Here are some points, each followed by its number:
vec![-52, 22, 6, 47, -8, 12, -40, 9, -18, 7] 0
vec![-11, 9, 7, 23, -16, 37, -2, -1, -92, 26] 1
vec![-20, 2, -18, 6, 18, -14, -30, 19, 73, -20] 2
vec![-32, 4, 16, 102, -14, -37, -38, 15, -44, 8] 3
vec![-40, -2, 26, -35, 20, 14, -72, 61, -4, 4] 4
vec![-39, 4, 12, 1, 5, 19, -21, 37, -31, -2] 5
vec![-44, 2, 30, -6, 21, -7, -60, 37, -11, 3] 6
vec![-37, 5, 42, 53, 26, -55, -38, -31, -7, -5] 7
vec![-4, 28, -6, -12, -1, 0, -22, 12, -19, 6] 8
vec![-44, 12, 42, -8, -2, 9, -62, 29, -45, 24] 9
vec![29, 10, 3, 18, 5, -13, -29, -9, -80, 31] 10
vec![-26, -14, 21, 6, 13, -24, -14, 15, 29, -12] 11
vec![23, 2, -6, -22, -49, 32, 23, 47, -38, 9] 12
vec![4, 18, 13, -23, 28, -6, -36, -25, 2, -4] 13
vec![-23, 8, 12, -30, 1, 33, -12, 23, 10, -19] 14
vec![10, 9, -7, -27, -30, 68, 5, 22, -82, 29] 15
vec![-22, -17, 17, -17, 39, 32, -21, 41, -63, -10] 16
vec![42, 7, -4, 49, -25, -38, 12, 20, -88, 11] 17
vec![20, 7, -12, 47, -24, -4, 33, -23, -94, 35] 18
vec![-16, -1, -1, 49, -23, -8, 77, -30, -85, 24] 19
vec![-22, -16, -10, -8, 30, 17, -5, 24, 6, -9] 20
vec![-49, 21, 26, -50, 31, -16, -59, 31, 45, -14] 21
vec![-41, -17, 20, -51, 30, -9, -28, 88, 19, -23] 22
vec![-3, -4, 1, 30, -35, 11, 59, -5, -98, 34] 23
vec![2, -11, 11, 12, -8, 24, 29, 11, -115, 22] 24
vec![-16, -10, 17, -5, 13, 71, -13, 29, -71, -16] 25
vec![-23, 7, -42, 31, -4, -14, -8, 43, 8, 13] 26
vec![-20, -10, 32, -38, 39, -18, -55, 6, 64, -16] 27
vec![21, 5, -17, -6, -6, 20, 36, -29, -6, -4] 28
vec![-8, 11, -12, -24, -49, 69, 19, 27, -56, 35] 29
vec![10, 12, -44, 35, -30, -8, -40, 35, 48, 14] 30
vec![23, 18, -1, 10, -44, 43, 8, -1, -49, 5] 31
vec![-45, -5, 26, -39, 24, 19, -60, 63, -24, 9] 32
vec![-8, 8, -11, -26, -44, 54, 32, 32, -74, 40] 33
vec![33, 5, 17, -15, -15, -33, 58, -52, -3, -2] 34
vec![-18, -13, -17, -8, 8, -8, 2, 54, 35, -16] 35
vec![23, -16, -19, -2, -34, 16, 65, 28, -92, 36] 36
vec![14, -4, 4, -72, -11, -16, 11, 84, -56, 23] 37
vec![0, -7, -10, 1, -31, 0, 66, 46, -95, 25] 38
vec![-24, -23, 21, 3, 13, -21, -3, 19, 30, -14] 39
vec![8, 0, -4, -35, -35, 70, 35, 33, -64, 8] 40
vec![9, -11, -3, -7, -26, 12, 58, 22, -104, 38] 41
vec![-33, 1, -3, -19, -8, 40, 38, 37, -99, 28] 42
vec![8, 11, -4, -28, -31, 25, 30, 51, -86, 17] 43
vec![-24, -5, -12, 12, -10, -22, 40, 64, -99, 31] 44
vec![-9, 0, 31, 48, -8, -78, -18, 41, -72, 19] 45
vec![-11, -8, 21, -10, 20, -54, -21, 4, 37, -1] 46
vec![30, 6, -4, 32, -18, -24, 19, 0, -91, 26] 47
vec![14, 22, -2, -8, -18, -8, 29, -54, -69, 56] 48
vec![-37, 17, 8, -46, 51, -52, -57, 25, 56, -4] 49
vec![12, 39, -4, 14, 0, -20, -8, -23, -75, 22] 50
vec![-4, -2, 24, 39, -26, 2, 36, -22, -76, 15] 51
vec![-9, 18, 23, 1, -22, 17, -44, 13, -25, 11] 52
vec![8, 33, 16, -4, -23, 16, -4, -47, -33, 16] 53
vec![-18, 12, 23, -12, 4, -3, -25, 8, 16, -17] 54
vec![3, 0, -4, 7, -31, 33, 34, -15, -56, 31] 55
vec![26, 5, -74, 62, -21, -39, -39, 32, 89, 8] 56
vec![5, -6, -26, 21, 7, -55, -67, 38, 127, -27] 57
vec![44, 13, 24, -6, -13, -55, 52, -88, 46, -20] 58
vec![27, 7, -6, 31, -6, -21, 56, -39, -47, -6] 59
vec![8, -15, 15, -31, 40, -53, -40, 29, 98, -46] 60
vec![56, -2, -12, 36, -39, -9, 80, -66, -20, 2] 61
vec![20, 6, -45, 33, -6, -51, -16, -3, 97, -3] 62
vec![32, 24, -8, -11, -25, -13, 62, -96, 1, 27] 63
vec![-35, -2, -3, -52, 46, -38, -27, 20, 126, -32] 64
vec![10, 31, -26, -26, -14, 30, 64, -36, -51, 13] 65
vec![36, 19, -68, 15, -44, 34, 34, -43, 32, 32] 66
vec![-9, -23, 6, -32, 48, -73, -30, 12, 127, -31] 67
vec![14, 4, -2, 26, -36, -2, 57, -8, -89, 26] 68
vec![72, 8, -41, 2, -25, -37, 58, 8, -51, 16] 69
vec![-13, 9, 10, 81, -3, -25, -25, 0, -46, -5] 70
vec![14, -1, 17, 68, 15, 2, -51, -42, -49, 5] 71
vec![-17, -10, -25, -41, 41, 2, -28, 25, 127, -41] 72
vec![-2, -15, -14, -39, 40, -38, -30, 33, 127, -41] 73
vec![13, 8, -29, 18, 14, -28, 4, -12, 65, -28] 74
vec![45, -20, -23, 34, -24, 2, 88, -19, -70, 10] 75
vec![-6, -34, -4, -42, 27, -37, -22, 36, 127, -38] 76
vec![9, 17, 1, 17, -10, 21, 15, -40, -92, 34] 77
vec![-8, 28, -31, -75, 16, -13, -29, 53, 85, -18] 78
vec![26, 7, -8, -11, -32, 32, 35, 18, -75, 12] 79
vec![30, 12, -11, 37, 8, -3, 31, -41, -39, -22] 80
vec![42, 3, -5, 55, -20, 18, 0, -54, -72, 27] 81
Which point above is nearest to each new point? Its number follows each.
vec![24, -36, 27, 43, 32, -7, 27, -62, -33, -20] 80
vec![-3, 27, 10, 5, 15, -30, -22, -12, -33, 4] 8
vec![11, 2, -1, 38, -17, -29, 81, -33, -82, 15] 19
vec![-21, 3, 27, 44, 17, -76, 3, -18, -11, -6] 7
vec![15, 1, -21, -59, -12, 66, -3, 26, 33, -10] 14
vec![40, 3, -35, 37, -33, -4, 74, -39, -55, 26] 75
vec![-61, 32, -17, 45, -26, 41, -44, 38, -20, 13] 0
vec![-8, 1, -17, 13, -9, -10, -34, 26, 74, -9] 2
vec![-37, 2, 6, -43, 35, -22, -41, 21, 119, -34] 64
vec![24, -13, 49, 24, -17, 3, 15, -51, -69, 12] 51
vec![17, -16, -18, -15, -13, 86, 33, -5, -31, -2] 40
vec![34, 46, -9, -18, -5, 17, -4, -49, -23, -3] 53
vec![3, -16, -15, 11, -38, 32, 27, 11, -48, 46] 55
vec![47, -3, -9, 10, -8, 22, 20, -33, -3, -17] 28
vec![13, 12, -14, 5, -45, 62, 0, 4, -43, 24] 31
vec![2, -1, 9, -17, -1, 32, -4, -4, -31, 9] 8
vec![-53, 8, -29, 117, -1, -52, -36, 20, 12, 12] 3
vec![-17, -16, 8, 12, 72, -53, -24, -25, 47, -25] 46
vec![-19, -10, 38, -49, 31, -1, -58, -3, 101, -31] 27
vec![-13, 0, -7, -21, -16, 52, -4, 24, 52, -27] 14
vec![-9, -9, -8, 19, 7, -29, 64, -25, -8, -3] 59
vec![-7, 21, 36, -21, -5, 55, 0, -65, -1, -20] 53
vec![-30, -6, 16, -51, 6, 41, -4, 17, 2, 3] 14
vec![19, 27, 44, -32, -20, 2, 14, -57, -18, -5] 53
vec![40, 4, -59, 44, -23, -25, -1, 16, 39, 6] 30
vec![-15, 1, -11, -10, -35, 62, 48, 26, -86, 26] 33
vec![31, -18, -23, 6, -3, -10, 54, -23, 19, -5] 28
vec![-33, 3, -44, 32, -6, -52, -30, 56, 127, -26] 57
vec![36, 8, 20, 11, -12, -36, 12, -62, -68, 47] 48
vec![-28, -16, 17, -67, 10, 40, -36, 88, 21, -19] 22
vec![-3, -11, -21, 6, 13, -13, -14, 16, 64, -14] 2
vec![16, 4, 18, 36, -40, 8, 43, -32, -64, 7] 51
vec![11, -7, -12, -40, -41, 97, 36, 31, -50, 9] 40
vec![54, -34, -17, 24, -14, 5, 92, -69, -36, 20] 61
vec![-29, -25, 28, -27, 62, -36, -44, -17, 91, -19] 27
vec![-31, 5, 11, -45, 38, 41, -45, 29, 12, -24] 14
vec![38, 17, 7, 44, 7, -4, -5, -71, -41, -7] 80
vec![12, 17, 13, 32, 1, 14, -39, -41, -38, 9] 71
vec![14, 23, -31, 70, -49, -1, -46, 26, -14, 24] 30
vec![-42, 3, 24, 33, 1, 30, 34, -102, -21, 21] 53
vec![47, -11, -8, -12, 4, 16, 45, -46, -22, -2] 28
vec![-45, 4, 21, -49, 23, 19, -58, 24, 48, -3] 21
vec![14, 32, -10, 29, -2, -1, -24, -38, -53, 25] 50
vec![-12, 7, 6, 74, -12, -33, 11, -23, -59, 19] 70
vec![37, -6, -32, 24, -17, 10, 73, -10, -64, 3] 75
vec![-4, -4, 19, 28, 14, -1, -6, -68, 19, -4] 13
